Look-ups in named tables: a row name and a column name give one cell, copied from the table.

vifod:
	dosorun	femi	feg	pinodu	nibo	didegep	zus	mopabot
zodarup	1	-1	25	0	0	3	19	6
tepezu	29	33	-18	32	31	31	22	29
nirega	72	92	-29	85	87	60	-52	42
fen	-9	-16	23	-13	-17	2	56	11
suf	12	15	30	15	15	12	-2	11
giz	-11	-18	22	-15	-18	-2	54	7
rem	31	38	-4	36	36	29	-1	24
dinefis	42	52	-21	49	49	38	-6	30
govelo	-8	-15	17	-13	-16	2	59	11
zozib	-13	-17	51	-15	-16	-8	23	-2
pafo	22	28	14	26	27	20	-6	15
tasek	20	28	34	26	27	17	-24	11

giz, dosorun => -11
dinefis, pinodu => 49
tasek, didegep => 17
zozib, feg => 51
rem, dosorun => 31
nirega, mopabot => 42
tasek, mopabot => 11
govelo, dosorun => -8
nirega, pinodu => 85
tepezu, femi => 33
dinefis, zus => -6
suf, dosorun => 12
rem, didegep => 29
pafo, femi => 28
zodarup, mopabot => 6
dinefis, femi => 52
nirega, nibo => 87
fen, dosorun => -9
Which row has the largest dosorun? nirega

sefumu =
	gubosu	pego
bivug	-176	997
dava	422	394
nurofu	384	-40
soliva	-512	-8
zam	-659	-49
rutonez	468	-467

What is the gubosu of dava in sefumu?
422
What is the gubosu of bivug in sefumu?
-176
What is the pego of nurofu in sefumu?
-40
What is the gubosu of zam in sefumu?
-659
What is the gubosu of rutonez in sefumu?
468
What is the pego of soliva in sefumu?
-8
What is the pego of zam in sefumu?
-49
What is the pego of rutonez in sefumu?
-467
What is the gubosu of nurofu in sefumu?
384
What is the gubosu of soliva in sefumu?
-512

Table loveboz
fields: vodol, zos
rumobu: [64, 226]
livina: [69, 224]
sivedo: [53, 219]
noz: [52, 55]
leva: [228, 64]
mamif: [230, 228]
viz: [61, 53]
gupusor: [64, 62]
biruzi: [61, 214]
kiteda: [54, 52]
nid: [228, 56]

livina, zos => 224
rumobu, zos => 226
viz, zos => 53
sivedo, zos => 219
biruzi, vodol => 61
mamif, vodol => 230
mamif, zos => 228
sivedo, vodol => 53
kiteda, vodol => 54
rumobu, vodol => 64
leva, vodol => 228
leva, zos => 64
viz, vodol => 61
Row with the largest zos: mamif

nisetam =
,tume,fimozum,vebisob
luzaf,2.3,1.8,2.4
tekiso,5.8,1.6,5.2
vobisi,4.4,7.0,4.8
masukek,5.3,7.7,5.6
falemev,0.7,4.8,1.5

What is the vebisob of masukek in nisetam? 5.6
What is the vebisob of tekiso in nisetam? 5.2
What is the fimozum of tekiso in nisetam? 1.6
What is the fimozum of masukek in nisetam? 7.7
What is the tume of vobisi in nisetam? 4.4
What is the tume of luzaf in nisetam? 2.3
What is the vebisob of falemev in nisetam? 1.5
What is the fimozum of luzaf in nisetam? 1.8
What is the fimozum of vobisi in nisetam? 7.0
What is the vebisob of vobisi in nisetam? 4.8

Table lorut
        tokeko  vivives
zenoti     191       86
nupogo     129      107
ruga       109      113
ged        120      113
kelek      153       90
gagik      133      126
mafevo     135      122
pusuna      96      145
ririfo     153      100
gub         49      127
kigov      203       94
zopo       152      115
ros        182       98
kitizo      95      120

What is the tokeko of ruga in lorut?
109
What is the tokeko of nupogo in lorut?
129
What is the tokeko of ged in lorut?
120
What is the tokeko of mafevo in lorut?
135
What is the vivives of kigov in lorut?
94
What is the vivives of ros in lorut?
98
What is the vivives of ririfo in lorut?
100
What is the vivives of ruga in lorut?
113
What is the tokeko of kigov in lorut?
203
What is the tokeko of zenoti in lorut?
191

mugoda
           nav  latib  pitido
gilepun   4420  -5296    -449
katal      250   -101     312
tagov      219   5561    1106
gisar     2140   -112   -2306
sanil     2499   1029   -2561
bubesi   -4914  -3760   -1554
fome      -145    357      57
kud        -23   5745    1229
ret       2489    299    -706
rotur     4675  -4575     112
vuv       1798   -185     173
zisu      1161   1254   -1805
gidusod  -1631   6521    3412
nuz        808   2297    -739

vuv, nav => 1798
nuz, pitido => -739
fome, nav => -145
zisu, nav => 1161
gisar, latib => -112
kud, nav => -23
ret, nav => 2489
sanil, nav => 2499

pim:
         vanimoz  ramul    dof  gopif    bez  gitev  nozog
bevup      23526  56887  57226  52058  53183  56946  24202
lag        39989  54671  54417  53071  53135  54131  40785
gev        87830  10013   9862  17140  15847  10486  86203
gef        36671  39598  40363  38856  39712  40720  35428
guvovon    65654  27466  27510  30468  29954  27806  64759
madupo     60723  22981  23611  24759  25235  24205  59183
fegirun    36332  42135  42676  41797  42383  42946  35247
loruvi     47841  59908  59366  60243  59569  59058  48834
gal        26868  50786  51525  47579  48729  51592  26217
tiv        42188  49758  49974  48818  49253  50030  42061

bez of gal = 48729
bez of loruvi = 59569
bez of gev = 15847
nozog of lag = 40785
vanimoz of tiv = 42188
nozog of guvovon = 64759
ramul of gal = 50786
dof of madupo = 23611
vanimoz of loruvi = 47841
nozog of fegirun = 35247
vanimoz of gev = 87830
vanimoz of fegirun = 36332
dof of guvovon = 27510
nozog of loruvi = 48834
bez of gef = 39712
ramul of bevup = 56887

Table zoma
fields: sodub, zov, sorez, neri
vamav: [-0.899, -4.601, -2.497, -2.819]
lovizif: [-0.587, -4.916, -2.541, -2.760]
sisa: [-1.688, 5.745, -7.112, 3.128]
zeduti: [-0.826, 7.729, -8.480, 4.639]
betafib: [-1.426, 7.694, -8.194, 4.218]
fuvebe: [-1.217, -5.983, -1.692, -3.683]
bipi: [-0.816, -4.107, -2.736, -2.533]

sorez of zeduti = -8.480
neri of fuvebe = -3.683
neri of zeduti = 4.639
zov of vamav = -4.601
sodub of vamav = -0.899
sorez of betafib = -8.194
neri of bipi = -2.533
sorez of lovizif = -2.541
sorez of vamav = -2.497
zov of fuvebe = -5.983
neri of betafib = 4.218
zov of zeduti = 7.729
sorez of sisa = -7.112
zov of bipi = -4.107
sodub of sisa = -1.688
sodub of betafib = -1.426
zov of sisa = 5.745
neri of sisa = 3.128
sodub of bipi = -0.816
zov of betafib = 7.694
Row with the largest sodub: lovizif

zetezus:
	sune	fen
sav	0.625	0.792
fov	0.589	0.838
renuvun	0.998	0.164
zorude	0.617	0.776
zali	0.606	0.771
kigem	0.537	0.808

fen of zorude is 0.776
sune of zorude is 0.617
sune of fov is 0.589
fen of kigem is 0.808
fen of sav is 0.792
sune of zali is 0.606
sune of sav is 0.625
sune of renuvun is 0.998
fen of fov is 0.838
fen of renuvun is 0.164
fen of zali is 0.771
sune of kigem is 0.537
Row with the largest fen: fov

fesiz =
	pab	bam	punugo	bure	sisugaz	kep	fom	nefu
zosedut	-11.3	-52.8	-11.6	-11.3	-11.1	-53.3	-11.1	-53.7
vaz	-31.6	6.6	-30.4	-30.3	-30.1	6.5	-31.1	5.5
kat	-74.8	27.5	-72.0	-70.7	-69.0	25.4	-72.7	20.0
rifefon	-11.3	-48.8	-14.0	-14.9	-15.8	-48.3	-13.1	-46.4
fota	-35.1	-8.7	-35.9	-36.3	-36.7	-7.6	-35.8	-5.3
teba	-77.0	71.9	-70.4	-68.1	-65.7	71.7	-72.6	69.0

What is the nefu of rifefon in fesiz? -46.4
What is the fom of teba in fesiz? -72.6
What is the pab of teba in fesiz? -77.0
What is the kep of zosedut in fesiz? -53.3
What is the pab of fota in fesiz? -35.1
What is the pab of vaz in fesiz? -31.6
What is the bam of kat in fesiz? 27.5
What is the punugo of kat in fesiz? -72.0
What is the pab of zosedut in fesiz? -11.3
What is the bam of fota in fesiz? -8.7
What is the kep of kat in fesiz? 25.4
What is the sisugaz of vaz in fesiz? -30.1
What is the nefu of kat in fesiz? 20.0
What is the kep of vaz in fesiz? 6.5
What is the bure of rifefon in fesiz? -14.9
What is the kep of teba in fesiz? 71.7
What is the punugo of zosedut in fesiz? -11.6
Row with the largest fom: zosedut

pap =
|  | tif | beru | zud |
|---|---|---|---|
| dokalen | 737 | 374 | 262 |
| kera | 69 | 354 | 589 |
| vebu | 781 | 439 | 355 |
| balama | 28 | 366 | 482 |
| kideke | 516 | 403 | 475 |
| kul | 935 | 460 | 257 |
| nur | 489 | 440 | 456 |
| gav | 191 | 432 | 298 |

beru of dokalen = 374
beru of kideke = 403
zud of kul = 257
beru of vebu = 439
zud of vebu = 355
beru of kul = 460
zud of kera = 589
zud of balama = 482
tif of dokalen = 737
beru of kera = 354
beru of gav = 432
zud of nur = 456
zud of gav = 298

fosu
cols = tufuzi, vezab
nunekos: [81, 68]
vomi: [177, 241]
rak: [112, 212]
pesosot: [59, 77]
lisoku: [83, 188]

pesosot, tufuzi: 59
nunekos, tufuzi: 81
rak, tufuzi: 112
lisoku, tufuzi: 83
pesosot, vezab: 77
rak, vezab: 212
nunekos, vezab: 68
vomi, vezab: 241
vomi, tufuzi: 177
lisoku, vezab: 188
Which row has the largest tufuzi? vomi

nilokep =
       gube  ruz  zuli  mugusup  rufe  zole  kolot  gamam  muzapi  vute
ser     130  133   129      130   130   118    130    141     138   125
toked   122  130   113      156   112   128    120    127     133   131
fup     115  140   100      169   105   135    124    122     142   153
vez     131  123   111      179    85   149    120    110     158   171
lovov   135  103   118       70   139   151    125     93     104   129
tege    145   76   101       82   131   143    123    101     111   127
tos     116  134   129      144   111   131    115    124     126   135
bino    133  115   107      151   119   128    126    128     135   127
deg     143  144   243      102   158    30    123    208     152    52
sizi    129  105   145       83   134   153    108     82      76   131
fev     126  148   115      147   137   111    145    164     148   126

bino, zole -> 128
vez, muzapi -> 158
sizi, vute -> 131
fev, rufe -> 137
tege, mugusup -> 82
lovov, gube -> 135
lovov, rufe -> 139
deg, vute -> 52
sizi, rufe -> 134

